Each row is where one point has got to under a steady rotation. How many ticks took it there?
The counts run from 0 to 421.
[108  63 148 162 102  75  97 115  94  95  95 130 115 158 103 135 122 132
 101 116  98 136 135 120 199  75 102 111 166  90 153 134 114 150 136 131
 123 130 176 153 110 113 113 131 160 107 172 149 150 118 152 125 118 128
 104 112 172 184 119  94 154 139 103 154 133  95]
327
[136 151  96 171 112 111 129  70 100 105  86 112 106 114 136 147  83 117
 126 163 121 127 141 159  78 153 102 127 128 121 117 126 113  97 125 119
 126 148 111 143 133 126  67 112  93  80 117 144 139  98 113 137 136 153
 138  89  93 151 175 170 127 123 116 140 126 173]
272
[111  89 163 154 148 116  92 137 114 104  98 131 156 112 108 135 147 134
  82 145  94 163 161 149 180  88 140 141 191  85 108 158 144 159 126  80
 112 136 115 128  94 133 144 111 136  87 108 159 144 114 146 140 110  98
 110 158 141 177 134  93 167 144 110 119 159 112]
334
[ 97 133 125 141 137  83 121 126 137 114 159 133 137 124 130 143 119  96
 118 150 104 129 116 143 122 129 141  78  47 147 175 144 150 156 131 142
 112  92 104 172 138 167 126 154 117 132 160 132 187 108  97 138  86 158
 105 177 150 134  79 156  99 159 137 130 166  85]
9
[148 152  86 139 131  94 141 105 137 143 119 156  96 166 136 109  68 105
 107 128 125 126 142 156  99 161 113 121 100 141 106 156 103  80 141 145
 135  89 118 104 101 127 109  72 122  94 135 101 171 154 122 126 178 163
 113  63 112 130 151 175 125 158  87 158 118 158]
264
[128 145 119 130 111  84 138 122 172 116 102 126 122 132 118  86  97 141
  64 139 117 148 117 154 109 131  87  93  88 109 107  87 128 107 163 163
 138  96  91 119 138 144 122 109 126 122 144 149 175 124 122 151 118  98
 125  83 166 153 114 134 101 156 117 187 177 154]
245
[127 128 112 138 164  46 137 114 129 169 134 122 115 146 117 100  92 106
 106 144 159 128  88 129 141 151 105 128 119 207  98 175  95 130 155 117
 155 127 161 165 133 140 107 122 125 125 170  92 164 112  90 134 161 119
 126 103 192  99 124 161 136 150 118 132 133 109]
410
[152 171  91 135 136 120 160 141 126  98  81 121 112 110 121 110  58 130
 100 130 118 133 115 154  66 179 131 113  71  92 128 113 123  90 153 149
 128 105 109  95  99 128 125 105 119 100  94 157 167 134 129 134 106 139
 110 130 114 132 147 180 104 137 123 172 132 189]
258
[121 117 147 148 175 149 136 133 182 158 153 126 119 135 122 147  89 106
  90 118  73 143 141 140  82 155 141  98 147 136 134 146 148 164 113 129
 106 129  96 158 101 158 147 123 137  89 117 163 181 176 115 114 132 160
 150 159  78 142  82 103 158 119 119 149 175 132]
361
[127  60 144 142 166 103 128 145 145 125 132 130 106 162 116 149 107 136
  84  99  84 127 154 137 169 117 150 113 142 113 152 172 115 150 124 145
 115  75 141 130  93 127 152 143 163  97 138 140 179 183 152 109 148 162
 114 158 130 161  99 113 175 144 106 166 159  92]
343
[116 137  91 139 138 110 116  72 174 133 156 119  56 105 115 126  67 143
 122 172 189 142 148 185 151 132 128 166 142 147  99 154  96 102 139 134
 107 119 129 136 132 116 107 140 134 122 109 102 134 143 105 134 157 116
 143  92 147 152 163 169 161 115 115 149 172 122]
65
[138  82 112 141 141 102 115 133  61 105  78 122 107 115 147 187 109 110
  86 105 121 138  97 113 140 114 105  94 113 105 158  95 118 166 128 160
 140 122 116 137 128  92 108 136 165  74 146 144 163 120 112 137 151 150
  84 162 125 156 131 137 152 107  97 151 137 130]
114
[127  97 191 165 173 119 151 153 167 110 116  99 152 143 132  89 111 143
 100  88  88 149 136 137 110 106 130 139 183 114 113 143 157 151 119 130
 124  94 149 127 114 148 163 103 153  72 116 170 149 147 143 117  93 115
 112 119  92 174 118  96 157 130 115 180 157 128]
349
[115 138 143 122 157 129 119 137 202 129 135 113 143 109 143  85 101 142
  95 138 152 181  88 157 143 128  92 141 112 137  87 142 159 140 162 113
 147  96  94 137 109 150 162 114 142 139 128  94 151 135 112 153 123  44
 107 111 154 139 117 138 119 139 131 145 204 103]
227
[103 121 117 151 110 124  64 110  63  92 117  96 128 119 130 162  94 108
 160 125 126 113 136 144 193  79 124 155 125  61 145 151 126 142 146  80
 119 138 173 133 110  98 105 124 128 100 134 121 121 102 110 139 103 127
  97 170 148 147 159 149 145 138 124 114 111  86]
315
[126 156  87 134 156 106 126 120 157 109 106 154 106 107 138 120  94 135
  87 150 151 165 134 181 129 171 150 118 109 108  64 149 124 124 145 149
 120  81  67 109 115 116 147 112  78 121 108 115 172 147 105 158 153 116
 101 107 156 157 152 175 137 162 107 124 160 141]
252
[ 91 125 170 152 139 153 131 150 150 120 142 104 155 141  90 152  90 141
 150  99  58 129 107 121  52 136  93 136 143 114 163 132 119 146 137 116
 139 139 128 135 114 152 158 153 125 102 129 185 156 141 173 122  89 135
 133 141  73 138 109  96 117 137  93 166 146 145]
364
[104 141 161 169 111 105 122 100 144 136 130 124 139 164 102  79 137 142
 111 149  52 119 164 140 111 127  95 133 178 114 130 157 111 155 130 113
 101 167 160 153 161 152 103 147 108  93 158 171 162 114 112 124 103 124
 150 100 141 140  88  83 163 162  92 116 114 144]
164
[126 168  99 129 132 127 134 111 122 130  99 144 137 110 111 130  85 117
  94 164  95 143 136 153  72 170 125  94 100  90 119 104 134  90 142 101
 129 136  67 105  81 161 112 101  86 105  95 131 170 113 124 154 130 134
 133 128 119 126 137 156  88 142 116 157 134 184]
256
[103 144 145 133 156  86 131 146 115 137 117 114 167 123 123  94 109 122
 116 167 150 150  95 124 126 153  93 162 135 163  88 172 123 119 157  49
 157 138 121 137 120 158 123  86 109 130 121 105 129  77 103 154 114  69
 135 128 161  92 141 159 103 162 115 114 113 135]
413
[113 167 138 128 130 143 114 168 160 152 167 113 147 182 132  81 115 147
 132 118  52 104 163 151 115 138 108 176 127  97 117 188 110 133 132 116
  97 117 153  96 126 142 160 112 139  94 134 145 153 154 126 116 114 138
 116 150 136 123  95 105 146 188  88 108  95 119]
160
[135 142  96 129 101 110 103  95 145 154 155 112  67 138 120 135  30 112
 141 134 132 119 120 152 127  98 117 149  61 129 152 108  75  78 158 135
 109 126 148 109 104 102 102 108 172 120 121 115 151 162 123 131 132 155
 150  97 126 103 128 148 105 122 119 171 136 128]
76
[154 109 131 131  90  83  94  99  85 142  97 127 128 118 140 138  80  96
  65 144  98 156 112 112 139  74  95 120  90 122 139  82  94 125 136 129
 128 144 116 114 131 115  98  87 185  93 142 135 169 119 130 140 133 125
 134 101 136 110 115 107 101 131 108 160 135 135]
99
[136 119 103 141  89 119  72 106  87 132 133 131  84 174 125 168 111 121
 149 145 109 122 128 134 192 102  88 166 116 119 167 140  91 149 148 115
 117 165 143 149 115 110  85 136 178  76 161 101 140 134 113 133 153 142
  93 122 158 127 115 133 159 128  78 103 108 120]
303
[ 97 135 100 144 129  90 110 114 134 124 163 157 147 143 102 117 124 102
 125 179 106 156 151 159 150 176 119 104 119 137 105 169 160 114 139  90
 140  93  83 159 107 191 120 119  77 138 147 114 168  94 132 147 119 125
 102 148 140 135 111 174 114 179 127 119 160  83]
26
[ 88 163 157 140 166 153 111 126 180 141 186 100 161 132 129 106  86 111
 143 118  92 134 127 146  82 131 111 163 157 158  85 166 135 144 125  97
 133 114 117 118 138 143 170 101 104 119 115 143 156 152 106 141 124 117
 147 115  71 134 113 119 136 174 109 127 168 102]
372
[138 112 187 115 168  97 155 138 161 163 134 102 137 123 145 108 118 131
  91 164 139 177  83 120 124 114 108 186 109 189 126 139 119 165 137 131
 136 127 146 138 140 175 149 116 198 115 135 131 140 115 127 119  78  81
 127 130 120 111  97 120 138 128 132 150 191 120]
203
[126  98 150 123 173  77 144 112 128 177 165 126 115 124 121 159  94  91
 135 139 121 146  87 127 140 142 156 155 112 191 157 191 109 146 131 113
 148 121 169 161  90 167 127 134 157 136 149 104 162 158 112  93 127 170
 143 165 130  96 106 148 146 124 132 135 173  85]
198
[ 89 110 154 118 157  81 131 112 143 114 155  74 148  98 149 156  70 127
 145 133 158 133  96 134 133  94 127 163  99 185 119 169 137 139 144 107
 155  94 143 138 135 158 146 121 145 157 146 118 126 106 124 122  91 101
 115 145 123 132 146 161 111 142 159 149 195  71]
209
[122 116 119 122 123 126  54 138  84 103 131 112 109 122 135 159 120 126
 118 151 110 128 169 146 219  82 143 161 106  87 135 146 121 151 139  99
  98 119 130 104 108 110 148 113 162  95 121 127 131 126 123 144 121 129
  82 205 164 144 122 133 152 157 113 103 132  85]
317
[108 105 130 137 119 102  53 119  63  96  91 120 132 114 139 164 101 116
 115 120 123 156 105 130 170  67 106 161 129 117  91 137 111 144 131 108
 154 111 114 106 130  82 123  87 144 108 130 108 157 126 147 150 155  92
  93  96 148 167 169 126 120 147  72 121 134 110]
104
[118 128 172 142 154  92 158  94 118 139 130  83 153  92 140 114  90  98
 105 170 112 133 125 135 102 121 165 160 114 163 131 169 139 142 111  81
 120 145 174 145 127 169 119 108 131 123 101 149 136 109  96  94  53 144
 151 185 108 102 121 144 143 150 166 133 165 106]
191
[128 157 116 131 155  80 154 126 123 168 134 104 145 131 118 101  87  85
  92 143 108 123  87 115  92 167 112 109  75 155 138 119 103 138 152 103
 134 160 140 145 129 158 125 116 127 118 134 153 165 101  82 145 102 150
 135 172 155  72  89 163 117 151 140 146 143 144]
403
[ 88 106 155 173 163 123 124 114 148 112 156 101 137 126 118 164  65 123
 133  87  96 118 156 153 104 114 147 116 156 125 121 173 146 134 117 119
 126  67 140 128 111 127 155 125  95 121 120 157 152 157 115 106 118 154
 127 143  67 177 135 123 151 145 136 158 170  78]
355
[127 144 110 129 113 132 101  95 143 130 106 118  52 104  99 153  73 146
 121 177 148 148 114 155 125 119 114 151 102 104 154  93  53 114 158 128
 111 188 122 126 117 110  94 172 161 120 103 150 133 134 156 144 114 124
 167 125 151 134 130 142 121  96 109 159 153 179]
73
[143 134 100 135 145 100 156 121 177 133 153 145 106 163 121  67 111 143
 103 162 163 157 140 166 158 188 114 134 144 168  81 163 122 108 134 132
 138  74 111 139 113 179 129 119 127 117 142 122 150 112 152 143 130 110
  95  99 148 146 107 175 163 149 109 158 173 118]
40
[129 148 124 130 112 134  80 114 142 142 129 137  97 121 125 122  92 134
 128 157 133 179 112 148 152  99  83 209 123 131 103 131  70 109 153 107
 119 146 114  87 105 105 118 108 176 115 107  95 145 150 145 145 148  85
 134  73 161 128 133 115 125 135  71 125 136 151]
80
[ 81 112 140 178 142 111 120  92 162 131 175 134 116 163  95 148  97 110
 156  96  95 134 114 139  93 140  86 120 173 157 124 164 108 151 122 136
 144 115 132 164 146 139 140 162 101 112 175 142 181 152 136 117 144 141
 145  79  88 149 106  97 142 159  83 145 159  98]
369
[ 94 156 160 164  94  91 122  83 133 123 153  97 151 156 113  76 100 117
 108 137  61  92 191 161 100 106 117 136 137 120 125 152 124 123 129 108
  97 140 176 120 168 163 106 105  93 114 138 179 142 123 105 112  83 148
 141 134 110 135  88 110 127 178 124 127 127 117]
166
[156 105 162 128 121 108 114 159  97 111 100  98 146 137 139 106  93 136
  97 112  83 128 123 127 164  78 114 151 110  79 151 132 129 152 149 115
 119 115 182 112 102 132 147 100 207  70 122 162 131 137 126 132  79 129
  85 161 149 132 102 109 141 127 128 166 127 119]
324
[119 139  85 123 109  86 123 110 119 128 116 163  90 166 115 141  98 142
 106 162 108 133 135 153  97 155 102 112  93 138 130 119  90  85 141 158
 147 104  81 101 127 132  96 111 120 110 149 129 180 127 158 145 175 141
 109  90 143 141 131 159 103 159  62 154 140 170]
262
[ 95 100 122 131 148  71 138 107  98 120 101  90 134 124 116 158  89 131
  98 197 136 109 111 140 127 145 111 103 103 159 151 141 113 100 152  71
 150 144 120 155 130 162  85 132 109 148 130 118 133  69 101 156 106 127
 137 179 172 111 140 184  93 148 150 136 152 118]
419
[ 93 117 117 151 119  92 114 109 123 101 144 153 133 138  85 126 134 112
 134 167 125 160 127 159 153 174 113  97 129 148 107 175 142 130 133 114
 144 100  96 165 120 182 112 153  68 145 150 118 171  81 146 146 121 121
  98 130 151 151 127 167 128 176 119 116 156  90]
25
[182 178 110 127 126 146 141 136 115 140 111 105 117 149 167 103  81 126
 125 139 118 120 132 137  94 152  95 181  97 126 140 132 106 119 143 125
 113 137 121  94 110 135 108  77 187  55 109 122 139 140 110 132 130 150
 109 116  84 107 141 161 138 130  97 129 104 181]
282
[137 156 115 132  97 147  91 113  65 114 115  81 127 120 141 162  81 125
 152 170 107 107 146 145 137  90  99 168  80 105 173 116 103 136 142  92
 117 175 133 129 121 120  84 116 182  76 122 132 111  96 113 139  85 145
 109 160 110 111 134 157 129 129 114 122 119 142]
298
[139 113 124 157  98  97  96  78  81 110 118  86 123 124 150 124  78  93
 122 124 123 104 149 140 182  76 123 122 118  97 143 119 153 139 150 105
 105 135 187 157 138 107  81 102 140  96 151 132 130 102  74 137  96 150
 109 148 144 139 137 138 160 126 161 137 120  78]
313
[114 144 111 133 118 133  83 105 144 130 133 134  96 114 114 129  70 129
 162 131 139 157  94 143 152  93  95 209 117 120 112 152  68 119 161 120
 126 144 136 111  90  87 118 128 173 117 124  99 147 160 153 137 151  91
 133  77 149 126 146 125 117 126  77 139 121 153]
79
[153 133 139 150 119 135  94 133 104 114 113 108 136 130 156  88 122 113
 142 119 130 149 127 139 180  89  83 198 155  91 120 152 122 182 147 100
 104 165 167 143 117 110 117 110 180  63 135 125 125 114 101 139 102 102
  96 104 149 140 126 122 170 122 108 114 103 129]
308
[120 164 125 120 153  90 138 133 126 179 136 116 143 122 121 109 108  85
  72 183 104 135 101 128 101 172 115 115  80 169 126 111 102 145 143  91
 137 164 117 135 141 159 118 113 124 116 119 150 159 112  99 158 116 145
 149 192 159  73  86 146 113 155 128 133 149 144]
402
[ 86 124  98 118 149 112 109 120 159 127 124 164  98 133  91 169 107 129
 119 162 127 153  88 167 141 150 107  96 101  95 131 124 113 122 160 136
 142 120  60 133  82 144 131 167 100 161 137 115 183 129 150 151 156 106
 114 148 184 148 107 157 105 144 108 139 170 124]
237
[ 97 123 162 161 152 153 140 139 156 123 139 103 141 147  89 151  93 122
 144  93  49 129  91 125  60 144 101 118 156 106 162 145 138 154 139 113
 136 150 129 149  86 154 143 156 126  94 131 178 164 151 141 117 100 152
 159 129  71 139 108 104 125 129 126 164 144 160]
363
[112  77 152 148 105  82  83 111 115 121 130 126 145 163 123 135  99 116
 102 116  85 116 167 135 198  67 112 121 142 115 126 146 146 122 138  88
 123  88 158 122 102 128 116  82 138 114 159 130 155 129 129 121 139 140
 113 128 144 158 123  96 128 159 111 155 130  59]
329
[ 90 154 121 139 105 115 118  92 146 116 133  88  93 139 115 121  61 170
 150 162 160 123 141 158 135 114  93 180 119 140 113 133  84  66 156 103
 132 120 133  99 124 139 101 127 135 137 122 136 107 106 161 136 104  95
 142  84 121 146 160 158 111 147 104 167 158 144]
62
[ 84 134 138 165 136 154  76 129 152 109 156 107 134 175 122 128 152 159
 131 133  89 118 174 169 145 143  88 149 196 100  99 170 130 161 131 115
 114 122 109 138 155 132 145 139  96  80 147 138 139 133 107 141 159 109
 100 120 131 190 120  99 175 157  73  91 124 110]
146
[138 169 109 134 124 146  71 101 110 127 140 112 100 112 174 140 123 137
 119 190 143 150 174 163 156 123 107 197 120 138 109 142 100 149 110 109
  96 150 101 105 148 115 107  92 173  54 119 110 111 106  99 152 141 110
  83 132 115 138 145 155 172 134  90  79 136 129]
293
[115 134 102 146 145 106 133 134 139 123 160 133 147 130 111 109 103  98
 119 163 113 150 145 159 132 184 137  99 109 139  98 176 164 110 139  93
 127  87 100 155  88 196 129 103  93 138 121 120 165 100 120 152 104 135
 101 176 119 130 115 187 127 172 148 116 157  82]
27
[ 83 134 122 128 134 116 119 107 159 104 121  99 155  98 117 142  74 117
 114 149 120 139 100 145 118 110 108 104  83  99 129  98 167 108 167  90
 142 110  95 134 106 158 126 120  91 160 119 134 149  95 106 159  92  96
 133 136 133 142 119 154  76 148 164 161 179 124]
232
[ 76 108 153 159 187 147 116 136 145  95 145 112 130 124 112 178  98 132
 160  96 103 141 131 154 101 136 143 156 183  97 123 189 122 162 121 116
 130 100 111 141  85 129 170 167 108 111 113 157 155 156 149 121 116 136
 123 154  89 175 145 128 163 147 113 125 159 117]
357
[117 180  86 126 129 119 119 100  84  99 115 104  96 118 157 167  82 153
 151 161 131 106 157 161  87 140 129 164  82 129 117 139  93  90 127 136
 128  91 102  78 144 112 125  96 118  99 102 139 131 123 127 138 128 147
  91 140  98 145 170 188 127 158  91 125 144 162]
275
[ 83 117 164 132 161  82 135 115  97 107 130 100 125  99 102 167 109 146
 159 168 117 136  85 129 123 117 145 170 113 162 155 175  81 159 131 113
 144 157 159 142 136 151 127 174 139 146 118 166 134 109 150 106  65 129
 132 181 142 126 134 139 146 141 114 128 174 118]
194
